Some points, each followed by its number:
-105|  83| -66|  29|-127|  49|  15|  24| 100|-123|  28| 127| 107| -46|  16|  -9 0
  87| -12|  60|  29| -78|  56|  -8|   0| 127|-127|   8|  24|  -2| -35| -35|  -3 1
 -58|  20| -80| -21|  52| -34|   2|  -6|-118| 127|   3|  64|  84|  10|  39| -10 2
-20| 19|-77| -3|-13| -5| -7|  7|-55| 62| 10| 14| 73| -6| 20|  1 3
  80| -51| 103|  -9| 127| -30|  -3| -32|  40|  -3|   1|-127|-127|  52| -42|  13 4
-32| 21|-84|-13| 14|-19| -3|  3|-76| 81|  5| 70| 83| -4| 30| -2 5
 -61|  26| -77| -19|  29| -27|  -2|  -1|-109| 122|   3|  69|  76|  -3|  30|  -5 6
  93| -52| 109|  -2|  88| -20|   1| -27|  63| -28|  -2|-127|-121|  38| -39|  18 7
-35| 21|-50|-18| 34|  0| -5| 21|-22|  4|  4| 40| 48| -9| 18|-14 8
-127|  93| -66| -39| -41| -16|  20|  22|-127| 127| -18| 122| 127|  -8|  64| -17 9
  74| -48| 107|  -7| 113| -25|   3| -34|  48| -12|  -2|-127|-127|  47| -41|   8 10
  79| -47| 104| -10| 114| -31|   5| -35|  34|   0| -10|-127|-122|  53| -33|  14 11
-127|  72| -55|   5|-127|  19|  21|  21|-126|  95| -12| 116| 111| -29|  48|  -4 12
-44| 25|-83|-14| 43|-20| -6|  4|-98|113|  0| 69| 86|  4| 34|-10 13
 -54|  16| -89| -25|  83| -33|  -3|   1|-114| 127|   0|  63|  86|  14|  38|  -9 14
-38| 21|-71|  6|-58|  7| -4|  9|-46| 33|  0| 79| 75|-20| 20| -5 15
 -53|  22| -81| -22|  73| -40|  -6|   1|-120| 127|   8|  64|  81|  12|  36|  -5 16
-27| 15|-67|  3|-21| -5| -1|  0|-46| 54|  3| 77| 80| -9| 23| -8 17
  65| -47| 114| -11| 112| -22|   0| -26|  51| -16|  -1|-127|-123|  44| -39|   8 18
 -59|  17| -84| -24|  55| -37|  -6|  -2|-122| 127|   3|  65|  91|  17|  39|  -5 19
  24| -19|  81|  24|-111|  41|   2|  10|  57| -92| -16| -71| -91| -21| -21|  11 20
 76|-11|-86| 22|-50| 18|-14|  3| 36|-35| 17| 64| 55|-26| -1| -7 21
  83| -46| 100| -16| 127| -31|  -1|  20|  38|  -9|  -7|-127|-125|  51| -34|  14 22
-127|  90| -54| -14|-127|  17|  18|  27|-127| 108| -13| 125| 125| -34|  53|  -9 23
  75| -50| 109| -11| 117| -30|   4|  22|  37|  -5|  -3|-127|-121|  51| -33|   8 24
  45| -36| 127|   7|  13|  13|  10| -10|  69| -76|  -7|-119|-118|  10| -35|  10 25
  78| -54| 100|  29| 127| -27|   3| -27|  41|  -7|  -3|-127|-127|  48| -34|  12 26
-62| 28|-66|  4|-56|  1|  9|  0|-75| 76|  4| 75| 84|-15| 25|  2 27
  74| -49| 120|  10|  35|   1|   2| -19|  82| -55| -11|-127|-127|  35| -64|  11 28
  66| -30|-109|  39|-127|  32| -23|   8| -51|  35| -11|  60|  49| -48|   7|   8 29
  75| -54| 106| -11| 127| -22|   0| -29|  48| -11|  -5|-127|-121|  50| -27|   6 30
  3|  2|-72|-10| 35| -2| -9| 15|-32| 14|  8| 43| 47|-13| 13|-12 31
-127|  87| -64| -37| -45| -16|  21|  25|-127| 127| -14| 126| 127| -15|  63| -18 32
  36|   0| 125|  30| -70|  50|  10|  10| 127|-127|  11| -35| -69| -15| -40|   0 33
  76| -61| 107| -16| 123| -24|   2| -30|  41|  -8|  -8|-127|-119|  49| -36|  11 34
 79|-35|104| 12| 38|  9|  0|-14| 98|-89|  1|-88|-93| 19|-40|  6 35
  95|  -8| -49|  48|-117|  40| -14|  14| 126|-127|  31|  78|  56| -48| -10|   3 36
-20|  3|  6| -3| 10| 11| -5| 21| 20|-59| -2|-17|-17|-18|  0| -9 37
  87| -21|-115|  39|-113|  24| -18|   5|  27| -18|  10|  71|  55|  18|  11|   9 38
-36| 19|-81| -9| 17|-21|  0|  1|-85| 91|  1| 71| 84| -5| 32|-13 39
 66|-22|-93|  8| 22|-19|-18| -9|-25|-37| 12| 39| 47|  5| 13| -4 40
-127|  81| -81| -43|  -6| -34|  15|  14|-127| 127| -15| 114| 127|  -7|  71| -12 41
 127| -64| 100|  35| -45|  35| -10|  -5| 116|-127| -10|-118|-127|  -6| -50|  18 42
 -57|  20| -84| -25|  34| -24|   0|  -4|-109| 120|   7|  62|  78|  16|  33|   0 43
-127|  81| -66| -29| -67|  -6|  10|  24|-127| 127| -14| 120| 127| -26|  63| -15 44
  79| -51| 104|  -4| 116| -29|   3| -29|  48| -15|  -6|-127|-123|  38| -33|  13 45
 38|-16|-33|  4|  7| -3| -8|  3| 48|-41|  9|  9|  5| -4| -3| -2 46
 -10|   4|  50| -23|  75|  22|   0|  33|  66|-127|  -1| -69| -73| -18| -12| -26 47
 -50|  16| -86| -27|  63| -37|  -4|   3|-110| 127|   3|  66|  88|   7|  31|  -7 48
-51| 33|-77|-12|  3| -5| -1| 12|-47| 38| 10| 94| 99|-17| 24|-18 49
 26| -3| 21| 16|-43| 22|  4|  1| 57|-73|  2| 16|  4|-16| -9|-62 50
 -43|  14| -90| -26|  62| -28|  -3|  -7|-112| 124|   4|  63|  85|  12|  31| -15 51
 -48|  16| -87| -27|  70| -36|  -4|  -5|-127| 127|   2|  67|  86|  13|  39|  -3 52
  14|   9|  69|  13| -47|  31|  10|  14| 127|-127|   7| -25| -42| -17| -27|   3 53
  84| -51| 103| -14| 127| -27|   3| -31|  48| -13|  -9|-127|-121|  48| -36|   5 54
 -21|  50| -77|  29|-127|  53|  -1|  37| 117|-127|  32| 124|  99| -62|   9| -12 55
   4| -16|  49|  24|-127|  42|  -5|  11|  11| -51| -18| -27| -43| -27| -11|  12 56
 38| -5|-93|  3| 32|-24|-11|-10|-22| 63| 10| 51| 56|  5| 19|  0 57
-127|  66| -74| -14| -72|  11|   7|  26| -84|  55|   3| 127| 127| -32|  44| -15 58
-127|  77| -79| -44|   0| -24|  20|  15|-127| 127| -18| 114| 127|  -5|  67| -15 59
  78| -49| 106| -10| 115| -24|  -4| -28|  34|   1|  -1|-127|-126|  44| -30|  17 60
  35| -20|  69|   6| -10|  34|  -6|  20| 127|-127|   6| -84| -99| -11| -35|  -3 61
  10|  -9| -34|  24|-127|  40| -14|  16|   9| -44|  -5|   2|  -8| -37|  -3|   5 62
 44| -5|-85| 13|-14| -2|-13|  1| 16|  0| 18| 51| 54| -7|  4| -2 63
  60| -45| 121|   4|  37|   9|   3|  -9|  68| -76| -13|-127|-127|  17| -39|  10 64
 -49|  19| -83| -23|  62| -31|   1|  -5|-118| 127|   1|  66|  80|  19|  33|  -4 65
  76| -48| 107|  -8| 127| -28|  -1| -28|  50| -17|  -5|-127|-127|  52| -28|  16 66
 117| -58|  94|  44| -82|  47| -17|   1| 124|-127| -11|-123|-127| -20| -54|  19 67
  78| -52| 116|   5|  53|  -9|   3| -27|  61| -27| -19|-127|-125|  41| -39|  15 68
-127| 107| -27| -15|-127|  12|  35|  15|-127| 127| -17| 127| 127| -23|  63| -10 69
  84| -50| 102|  -7| 117| -26|   3| -24|  40|  -5|  -6|-127|-125|  50| -36|  12 70
-63|  4| 24|  7|-91| 34|  1| 24|-33|-23|-18|-12|-20|-25|  7| -5 71
 -90|  19| -83|  66|  62| -38|  -3|  -4|-127| 127|   0|  65|  88|   6|  39|  -2 72
 -13| -10| 105|-103|  48|  39|   1|  30| 100|-127|  -9|-116|-124| -21| -35|  -9 73
 68| -7|-77| 25|-40| 14|-16| -2| 50|-44| 28| 65| 52|-23| -7|  0 74
-31| 20|-74|-11|-20| -4|  1|  2|-45| 52| 11| 75| 82| -6| 21| -4 75
 -54|  22| -88| -28|  59| -34|   2|  -5|-113| 127|  -4|  66|  82|   7|  35|  -7 76
-127| 127|  14|   2|-127|  51|  36|  36|  -1| -37|   7| 127| 127| -48|  37| -10 77
-13| 15| 61| 17|-78| 30|  7| -1| 83|-86|  4| -5|-22|-11|-17|  4 78
 40|-14|-91| -3| 54|  1|-14|-11|-46| 82|  5| 45| 56| 13| 17| -2 79
 -61|  25| -83| -27|  56| -33|   2|  -3|-117| 127|   2|  68|  87|  16|  35| -11 80
 -31|  26| -74|  18|-104|  15|  -2|   4| -20|  10|   7|  90|  73| -24|  17|  -1 81
 -40|  22| -78| -14|  30| -22|  -3|  -6|-108| 113|   1|  67|  84|   1|  56|   0 82
-117|  42| -53|  12|-127|  30|   4|  16| -77|  52| -11|  68|  64| -31|  28|   6 83
  79| -50| 110|   0|  80| -19|   2| -30|  57| -23|  -7|-127|-127|  42| -35|  17 84
  88| -54| 108|  -7| 109| -24|   3| -27|  59| -26| -10|-126|-119|  48| -35|   5 85
-44| 20|-79|-12| 26|-16|  0|  1|-91| 92| -6| 65| 79|  3| 27| -5 86
 -47|  18| -85| -21|  65| -38|   1|  -6|-119| 127|   2|  12|  78|  12|  32| -10 87
  78| -51| 104| -18| 127| -27|   7| -29|  36|  -2|  -3|-127|-124|  52| -27|   7 88
 -53|  20| -78| -19|  39| -36|  -3|  -8|-114| 127|   5|  90|  83|   4|  31|  -5 89
  81| -27|  95|   3|  33|  14|  -5|  -5|  50|-121|   9| -51| -68|   5| -33|  -8 90
 127| -46|  56|  51| -76|  55| -17|  13| 127|-127|  19|  31|  -6| -46| -41|  -2 91
-127| 105| -11|   1|-127|  53|  26|  39|  38| -60|  14| 125| 107| -46|  25| -16 92
-127|  88|   8| -18|-100|  21|  21|  37| -89|  30| -20|  57|  55| -31|  38| -14 93
  78| -51| 108| -13| 123| -32|   5| -27|  42|  -5|  29|-127|-122|  49| -33|  15 94
-127|  96| -52| -15|-127|  11|  22|  24|-127| 125| -18| 127| 127| -28|  60|  -8 95
  86| -52|  97| -18| 127| -23|  -2| -17|  54| -28|  -4|-127|-121|  50| -28|   3 96
  78| -50|  95| -15| 127| -28|  -1| -31|  47|  -8|  -5|-127|-127|  49| -36|   5 97
  76| -53|  99|  -6| 119| -30|   3| -27|  44|  -5|  31|-127|-127|  50| -33|  14 98
 -61|  55| -93|  28|-127|  37|   6|  21|  26| -52|  17| 127| 121| -55|  25| -10 99
 -53|  12| -78| -29|  60| -33|  -4| -12|-122| 127|   1|  67|  86|  -8|  35|  -5 100
 -51|  20| -82| -16|  31| -34|  -1|  -3|-112| 127|  -2|  66|  81|   5|  36|  -5 101
-127|  38|   0|  -7|-106|  22|  11|  32| -70|  11| -20|  19|  13| -33| 105|  -9 102
  74| -52| 106| -15| 127| -31|  -3| -25|  47| -18|  -5|-126|-124|  52| -38|  13 103
 -37|  15| -90| -24|  53| -28|  -1|  -5|-104| 118|   5|  66|  82|  13|  32| -10 104
  34| -27| 127|   7|  25|  16|  11|  -3|  74| -86| -11|-117|-127|  13| -34|   6 105
  69| -55| 108| -16| 124| -25|   6| -30|  43| -14|   2|-127|-125|  43| -36|   9 106
-127|  70| -64| -31| -39|  -7|  13|  27|-127| 127| -16| 102| 120| -15|  60| -21 107
-45| 23|-61| 10|-81| 12| -1| 11|-31| 10|  7| 83| 75|-25| 19| -5 108
-29| 19|-80|  4|-32| -4| -2|  9|-63| 62|  8| 78| 80|-19| 27| -6 109
  66| -41| 118|  14|  15|   8|   4| -11|  87| -75|  -8|-116|-111|  28| -38|  19 110
 -58|  38| -67|  18|-127|  43|   0|  21|  32| -57|   9| 122|  68| -44|  14|  -2 111
 -88|  35| -75|  10|-127|  16|   3|  20| -95|  67| -13|  88|  81| -32|  32|  -4 112
-127| 102|  13|   8|-127|  68|  20|  45| 121|-127|  28| 127| 127| -65|  14| -23 113
 126| -49|  68|  46|-107|  49| -17|   1| 125|-127|  -7| -73|-101| -22| -49|  18 114
  66|   0| -86|  38|-100|  23| -14|   2|  65| -55|  16|  69|  52| -29|  -4|  -2 115
 -53|  24|-108|  20|-127|  23|  -9|   5| -84|  65| -10|  94|  88|-127|  27|   4 116
 21|  9|-79| -3| 21|-15| -6| -5|-26| 39| 17| 59| 71|  5| 15| -6 117
  81| -49| 105| -13| 124| -25|  -1| -24|  47|   6|  -7|-127|-123|  44| -33|   8 118
  83| -48| 105| -13| 127| -29|   1| -23|  38|  -4|  -4|-127|-123|  45| -34|  15 119
  92| -21|  87|  27| -48|  42|  -1|   8| 127|-127|  13| -40| -59| -19| -50|   5 120
  90| -44| 122|  25| -60|  37|  -2|   0| 127|-127| -11|-113|-127| -12| -44|   9 121
  38|  18|  70|  16| -55|  37|   8|  16| 125|-127|  15|   4| -16| -20| -16|  -1 122
 -45|  42| -67|  25|-127|  31|  -6|  24|   9| -29|   7|  99|  81| -43|  19|  -3 123
  80| -52| 110|  -3| 105| -20|   9| -23|  51| -22|  -4|-127|-124|  44| -35| 119 124
 -53|  29| -82| -13|  45| -28|  -2|  -6|-114| 127|   3|  70|  88|  10|  40|  -9 125
-127|  63| -75| -16| -95|   8|   8|  13|-106|  85|  -3| 122| 124| -25|  42| -11 126
-127|  81| -72| -32| -52| -12|  19|  22|-127| 127| -20| 122| 127| -16|  64| -14 127
-39| 26|-70|  8|-50|  4| -7|  4|-49| 42|  4| 76| 72|-16| 23|  5 128
 -59|  20| -80| -21|  41| -35|  -1|  -9|-111| 122|   0|  68|  80|   9|  36|  -4 129
  74| -50| 107| -19| 127| -31|   2| -33|  32|   2|  -6|-127|-124|  49| -33|   8 130
-86| 52|-77| -9|-22|  8| -1| 27|-33|  6| 12|127|127|-30| 34|-20 131
 -48|  17| -84| -27|  80| -41|   0|  -5|-123| 127|   0|  64|  85|  17|  34| -12 132
-44| 32|-84| -8| -4| -2| -5| 16|-47| 33| 13|107|102|-20| 31|-14 133
 -50|  14| -85| -27|  66| -28|   7|  -4|-116| 127|   8|  65|  84|   6|  39|  -8 134
  95|  12|-127|  55|-127|  56| -20|  19| 127|-127|  44| 127| 110| -68|  -2|  -1 135
  74| -45| 111|  -5| 127| -26|   4| -24|  44|  -3|  -7|-127|-123|  48| -30|   8 136
  82| -54| 102| -16| 127| -28|   4| -26|  42| -10|  -3|-127|-122|  50| -35|   6 137
  61| -41| 113|  -6|  75| -17|  10| -28|  58| -23|  -9|-127|-127|  44| -38|  18 138
 -40|  13| -85| -18|  69| -35|  -3|  -7|-112| 127|   3|  65|  80|   8|  30| -17 139
 104| -43| 109|  -4|  87| -22|   7| -25|  52| -29| -12|-122|-115|  42| -31|  11 140
 -46|  26| -86| -30|  74| -34|   0|   0|-112| 115|   0|  67|  83|   8|  34|  -5 141
-127|  50| -26| -14| -83|  20|   8|  27|-106|  53| -77|  64|  66| -36|  37| -12 142
-122|  64| -79| -12| -67|  13|   5|  32| -48|  20|   6| 115| 110| -27|  36| -16 143
-127|  86| -28|  13|-127|  44|  18|  29| -84|  27|  -7| 127| 127| -50|  39| -11 144
 64| -9|-82| 13|-13|  1|-13|  1| 29|-18| 20| 59| 56|-11|  6| -2 145
  87| -50|  96| -18| 127| -27|  -2| -26|  35|  -3|  -7|-127|-123|  51| -36|   7 146
 108|  25|-127|  56|-127|  57| -22|  12| 127|-127|  55| 127| 111| -62|  -3|  -4 147
 127| -40|  53|  50| -64|  50| -18|  10| 127|-127|  12|  16| -15| -36| -37|   1 148
  76| -47| 106| -14| 127| -34|   7| -25|  42|  -7|  -2|-127|-118|  52| -33|   5 149
 70|-24|110|  4| 42|  4|  1|-12|105|-99|  0|-91|-95| 23|-43|  5 150
 12|  8|-60| -2| 10|-12| -6| -4| -3| 19| -9| 36| 41| -4|  9| -6 151
  48| -10|-127|   2|  33| -11| -16|  -5| -14|  35|   9|  56|  61|   8|  13|   0 152
 -54|  21| -81| -12|   8| -23|   0|  -4|-108| 123|   1|  70|  80|   6|  34|  -4 153
 127| -17|-127|  64|-127|  61| -32|  14| 127|-127|  44|  83|  55| -57| -22|   4 154
-127|  98| -45|   3|-127|  34|  18|  22| -82|  52|  -2| 127| 127| -39|  48|  -3 155
 -56|  18| -88| -24|  67| -30|  -2|  -3|-112| 122|   0|  67|  87|   6|  30| -12 156
-127| 110| -51|  29|-127|  65|  22|  31|  64| -89|  25| 127| 127| -56|  27|  -4 157
 -53|  22| -83| -21|  51| -28|  -1|  -2|-110| 118|  -1|  64|  80|   9|  37| -11 158
  83| -51| 100|  -9| 127| -19|  -1| -25|  45| -21|  -2|-127|-121|  49| -39|  14 159
 -42|  55| -43|  27|-127|  56|   3|  37| 110|-127|  33| 114|  93| -55|   9| -15 160
Which two points above are nearest to each new point? Their numbers follow each, nearest first.
-127|  80| -16| -15|-120|  22|  15|  33|-108|  58| -25|  66|  63| -31|  37| -13 93 142
  54|  23|  20|  25| -91|  60|  -3|  27| 127|-127|  31| 102|  73| -57| -22| -17 36 160
  74| -40| 127|  26| -13|  18|  14| -11| 109|-108|  -8|-118|-127|  23| -43|  16 110 25
 39| -1|-85|  7|  4| -7|-10|-13| -8| 28| 18| 59| 66| -1| 15| -3 117 63
-18|  9|-51|-16| 44|  0| -5| 20|-11|-15|  7| 31| 41|-14| 15|-15 8 31
-71| 48|-89|  0|-65| 15|  1| 23|-46| 17| 12|127|126|-37| 29|-21 131 143
  83| -50| 110| -26| 121| -28|   1| -27|  36|  -2|  -4|-127|-125|  42| -34| 127 124 60
 69|-16|-50|  6| 11|  2|-15|  9| 47|-48| 12| 12| 13|-14| -3| -8 46 145
 47| -4|-80|  6|-11| -3|-15|  0| -4| 27| 12| 60| 59| -8| 14| -1 63 117
 109|  13|-127|  56|-127|  58| -19|  14| 127|-127|  48|  94|  68| -55| -18|  -6 154 147
 127|-105|   0|  58|-103|  54| -39|   4| 113|-127|  33| -95|-125| -34| -55|  17 114 67
-46| 22| -4|-11| 16| 12| -2| 20|  6|-42|  5|  5|  9|-18|  3|-15 37 8
  45| -30|  92|  -3|  16|  37|  -6|  16|  89|-127| -13| -97|-108| -16| -33|  -1 61 105
 -22|  58| -31|  26|-119|  62|   0|  36| 127|-127|  35| 127| 113| -59|  -1| -20 160 55
   4| -15| 115|   2|   5|  34|  11|  13|  77|-127| -19|-110|-114|  -8| -36|  -2 105 25
 38| -9|-52|  5|  5|  4|-13|  3| 39|-37| 12|  7|  6| -8| -4| -6 46 145
  76| -33|  69|  16|  -6|  33| -12|  13| 127|-127|   3| -95|-111| -20| -43|   0 61 121
-96| 26|-25|  4|-95| 26|  5| 29|-93| 36|-22| 36| 37|-35| 21| -5 83 142
 127| -77|  86|  47| -75|  50| -28|  12| 127|-127| -20|-121|-127| -15| -62|  15 67 42
 118| -51|  87|  37| -97|  55|  -6|  24| 127|-127|  -4| -85|-107| -21| -51|  19 114 67
   2|  29|-113|  47|-127|  55|  -9|  29|  74|-101|  22| 127| 103| -61|   7|   0 55 160
 127| -63|  73|  27| -20|  44| -17|   9| 127|-127|   1| -97|-125| -16| -59|   5 42 67
-107|  23|  62|   3|-107|  37|   7|  16| -11| -41| -20| -36| -51|  47|  -3|   0 71 56
   5|  48|-124|  42|-127|  56|   1|  21| 127|-127|  47|  84|  52| -57|  -1|   1 55 160
 64| 21|-92| 11|-14|  3| -7| -4| 10| 10| 15| 59| 54| 72|  8| 75 63 145
-127|  63| -72| -24| -49|   5|  12|  24|-127| 116| -17| 101| 108|  34|  56| -15 107 127
-127| 106| -34| -10|-127|  29|  21|  38|-127|  85| -14| 127| 127| -37|  52| -15 23 95
-127|  40|  45|  -9| -86|  25|  19|  27| -47| -14| -24|   3|  -3| -35|  10| -13 71 102
-39| 24|-71| -3|-21| -7| -2|  6|-70| 66|  2| 77| 79|-11| 26| -8 109 17
  -6|  -7|  88|  19|-104|  44|   3|  12|  60| -94| -21| -86| -98| -22| -29|   6 20 56
-127|  87| -12|   5|-127|  33|  13|  22| -41|  15| -11|  54|  40| -29|  24|  -6 93 83
   9|  -9|  86|  27| -90|  46|  -2|  21| 108|-127| -16| -89|-109| -20| -35|   9 20 33
  23|   2| -84|  26|-107|  26| -10|  13|  32| -38|  11|  66|  52| -36|   8|  -3 115 21
  53|  -9| 116|  48| -78|  52|   8|  11| 127|-127|  11| -16| -49| -25| -37|   2 33 120
 -26|   0|  79|  23|-118|  49|   0|  22| 106|-127| -16| -83|-104| -21| -63|   8 20 33
 127| -23|-127|  49|-111|  41| -36|  11| 127|-127|  35|  64|  39| -50| -15|   2 154 36
 -24|   9|  59|  22|-127|  44|   4|  21|  87|-120|  -9| -59| -84| -24| -19|   8 20 78
-35| 38|-89| -8|  2|  6|-10| 24|-95| 12| 11|117|124|-29| 25|-19 133 49
 59| -9|-92| 12|  7|-10|-15| -4|  5| 21| 12| 53| 53| -4|  1| -1 63 145
 127| -57|  64|  20|   4|  13| -12| -14| 107|-100|   6| -62| -73|   1| -44|   6 35 90
-127|  81| -55|  16|-127|  40|  11|  28| -31|  -1|   4| 127| 123| -53|  41| -10 144 155
  32|  16|-119|  39|-127|  54| -14|  26|  47| -84|  15|  92|  72| -58|  14|   2 115 111
-41| 28|-79|-15|  3| -7| -4| 10|-68| 61| 12| 90| 93|-12| 28|-15 49 5
 -44|  -3|  91|  15|-102|  43|  12|  13|  36| -85| -22| -64|-127| -23| -17|   3 20 56
-116|  49|   4|   2|-124|  40|   8|  29|   2| -44| -11|   0|  -7| -30|  10|  -4 71 102
 120| -60| 111|  26| -51|  32|  -5| -17| 120|-122| -14|-125|-127|   0| -48|  18 42 121
  78| -43| 113|   5|  46|  -7|   9| -28|  64| -36| -12|-123|-122|  35| -42|  17 68 28
-38| 16|  2|-12| 13|  6| -1| 21|  3|-34| -3|  5|  6|-15|  3|-12 37 8
  63| -42| 117|   2|  50|   0|  -1| -11|  65| -67| -17|-127|-127|  29| -41|  12 64 28
-45| 18|-83|-15|  5|-22|  2| -3|-95|110|  1| 67| 72|  1| 33|  0 153 86
  99| -38|  34|  17| -22|  34| -13|  10| 120|-127|   0| -60| -77| -21| -38|   0 120 61
 -37|  16|   1|  16|-119|  36|  -4|  22|  18| -61|  -6|   7|  -7| -36|  -4|  -5 62 71
 127| -75|  79|  37| -33|  38| -16|   6| 127|-127|   1|-120|-127| -21| -61|  11 42 67
-127|  67|  56| -10| -97|  34|  21|  38| -38| -28| -21|-127| -30| -23|   9| -12 71 102
 127| -58|  86|  44| -81|  43| -12|  -5| 127|-127|  -6|-121|-127| -15| -52|  15 67 42
 40|  1|  7| 39|-54| 32| -3|  7| 81|-99| 10| 38| 23|-26|-14|  1 50 122
 48|-11|-87| 13|  5|-11| -7|-16|-24| 53| 14| 57| 62|  2| 11|  1 57 117
 -21|  38|-101|  26|-127|  45|  -8|  28|  42| -66|  25| 127| 118| -54|  19|  -9 99 111
 52|-14|-22|  2| 12| -5|-10| -4| 28|-15| 10| 23| 21| -4|  3| -6 46 151
 -69|  27| -98|  21|-127|  20|  -2|  11|-104|  88| -13|  97|  95| -31|  36|   7 112 83
-127|  76| -33| -11|-105|  16|  16|  30|-127|  95| -17|  88|  89| -31|  53|  -8 12 23
  24|  -2|-119|  34|-127|  30| -18|  10| -45|  23|   0|  94|  82| -54|  19|   9 29 81
-113|  52| -77|  20|-127|  13|   1|  11|-126| 107| -12| 100|  99| -33|  44| -50 12 126
 36| -5|-82|-10| 42|-20| -7|-12|-28| 52| 13| 44| 53| 13| 16|  2 57 117
  91|  -5| -96|  33|-108|  32| -18|  12| 116|-105|  21|  61|  56| -31|  -7|   2 36 115
 12|  8|-77|  0| 11|-10|-13| -6|-13| 33| 11| 59| 61| -5| 11| -5 117 151
  24|   0|-108|  39|-127|  35| -18|   9|  -8|   0|  -1|  78|  60| -44|  15|   8 29 81
 -77|  26| -74|  17|-127|  20|  -1|  16| -87|  56|  -7|  83|  84| -36|  33|   8 112 83
  31|   6| -93|  32|-122|  27| -14|  13|  19| -37|  10|  97|  78| -45|  10|   3 115 123
  -3|   8| -88|  19|-112|  20|  -7|  11|  10| -20|   8|  65|  59| -33|  20|   1 81 123
-33| 19|-77| -6|-30| -7| -3|  8|-80| 86| -3| 73| 81| -9| 32| -3 109 5
   4|  -8|  57|  34|-126|  45|   0|   7|  -9| -77| -20| -37| -54| -31| -19|  11 56 20
-28| 20|-73|-13| 14| -9| -2|  0|-65| 75|  4| 63| 76| -2| 26| -9 5 39
  17|  21| -87|  36|-127|  49| -13|  21|  62| -87|  14|  82|  64| -55|   4|   2 115 111
  66|  -9|  64|  31| -91|  49|  -4|  11| 127|-127|   5|  -4| -34| -28| -32|  -1 1 122
-39|  6| 29|-15| 21|  6| -5| 28| 60|-99| -5|-63|-69|-18|-13|-10 47 37
-124|  65| -79|  -8| -79|  10|   6|  26| -62|  29|   4| 119| 115| -36|  37| -20 143 58
  12| -15|  80| -13|  55|  35|  -7|  34|  93|-127|  -8|-100|-105| -18| -26| -16 47 61
  67|  23| -47|  23| -73|  54|  -7|  35| 127|-127|  39| 121|  86| -64| -11| -22 36 135
-127|  88|  71| -20|-114|  35|  33|  35| -58|  -5| -21|   8|   1| -27|  24| -11 93 102
  36|   2|-109|  41|-127|  29| -12|   9| -16|   4|   1|  96|  80| -42|  15|   0 29 81
  -8| -12| 127| -12|  28|  22|   7|  12|  70|-117| -22|-110|-123|   1| -34|   1 105 25
  87| -16|-101|  38| -99|  22| -22|   2|  47| -37|  14|  64|  52| -33|  -5|   7 115 21
  79| -42| 121|  16|   4|   0|  -5| -19|  95| -77|  -5|-122|-126|  22| -50|  22 110 28
 -19|  33|  83|  23|-100|  59|  13|  22| 127|-127|  25|  60|  29| -38| -28|  -9 122 78
  17| -11|  59|  -7|  59|  29| -12|  48|  87|-127|  -5| -96|-100| -18| -24| -16 47 61
 38| -5|-89| -5| 38|-32|-10|-11|-41| 76| 13| 47| 63|  7| 12| -3 57 79
  49|  26|-127|  49|-127|  54| -13|  21| 127|-127|  36| 127| 113| -66|   6|  -3 135 147
-32| 22|-23|-13| 19|  8| 36| 27|  2|-35|  2| 21| 26|-12|  5|-15 8 37
-109|  77| -71|  13|-127|  32|   7|  27|  -3| -22|  13| 127| 118| -49|  38| -10 99 123
 70|-10|-84| 18|-36| 10|-12|  1| 32|-32| 14| 51| 47|-21|  3| -5 21 145
  81| -46| 118|  24| -58|  39|  -2|   3| 126|-127| -10|-127|-127|  -4| -51|  11 121 42
-13| 10|-33|-13| 31|  6| -4| 22| 16|-46|  2| 18| 15|-20|  4|-16 37 46
  67| -29|  78|  32|-108|  45|  -3|   8| 109|-127|  -1| -68| -90| -19| -38|  13 114 20
-127| 105| -16|  10|-127|  48|  25|  37| -42|   2| -11| 127| 109| -44|  42|  -5 144 77
104|-32|-36| 18| 11|  8|-25| 11| 80|-90| 13|-19|-18|-99|-20|  2 46 148
 61|  7|-76| 28|-91| 33|-10|  3| 89|-80| 19| 74| 58|-31|  2|  3 115 74
 27|  1|-83|  6| 17|-12| -9| -6|-30| 41| 14| 60| 71| -1| 14| -5 117 57
  21|   6|-105|  31|-127|  30| -11|   1|  -1|  -3|   3|  80|  72| -34|  15|  10 81 29
-127|  99| -34|  -9|-127|  28|  23|  31|-127|  86| -10| 127| 127| -36|  54| -13 23 12
 -74|  77| -91|  37|-127|  64|   5|  28| 103|-127|  30| 127| 123| -60|  15|  -4 0 55
127|-53|  5| 42|-54| 25|-19| -8| 83|-82|  9| -4|-21|-16|-33|  8 148 91
 52|-14|-92| -8| 50|-17|-10| -6|-27| 48| 17| 51| 67| -1| 14| -2 57 152
  43|  30|  -9|  83| -85|  61|  -4|  31| 127|-127|  35| 101|  73| -60| -19| -15 36 160
  21| -10| -68|  32|-127|  34| -14|  13| -38|   4| -12|  46|  31| -45|   7|   6 29 62
-54| 19|-80|-16| 40|-18| -1|  5|-83| 92|  3| 65| 77|  1| 31| -9 86 13
 43| -9|-28| 10| -4|  7|-10|  6| 56|-65|  8| -3| -7|-11|-11| -7 46 37
  23|  29|  63|  26| -83|  49|   5|  18| 127|-127|  21|  39|   3| -37| -22| -12 122 1
  53| -12|  86|  11|  -3|  14|   1|  -2| 109|-113|   1| -51| -67|   1| -37|   6 61 120
-127|  74|  11| -18| -88|  19|  19|  40| -98|  34| -25|  40|  45| -32|  38| -15 93 142
-30| 10|-73| -2|-24|-13| -1|  3|-75| 80| -1| 66| 76| -6| 31| -4 109 17
 -52|  24|  28|  20|-127|  47|  10|  16|  54| -93|  -5|  -5| -17| -34|  -6|   0 78 56
 -87|  32| -96|  20|-127|  22|   4|  11|-115|  97| -19| 107| 103| -32|  35|   4 112 12
 -23|  35| -69|  25|-127|  40|  -7|  27|  48| -79|  16|  84|  69| -36|   5|  -6 111 123
 -58|   9|  64|  13|-104|  41|  -1|  29|   7| -62| -21| -61| -74| -24| -12|   2 56 71
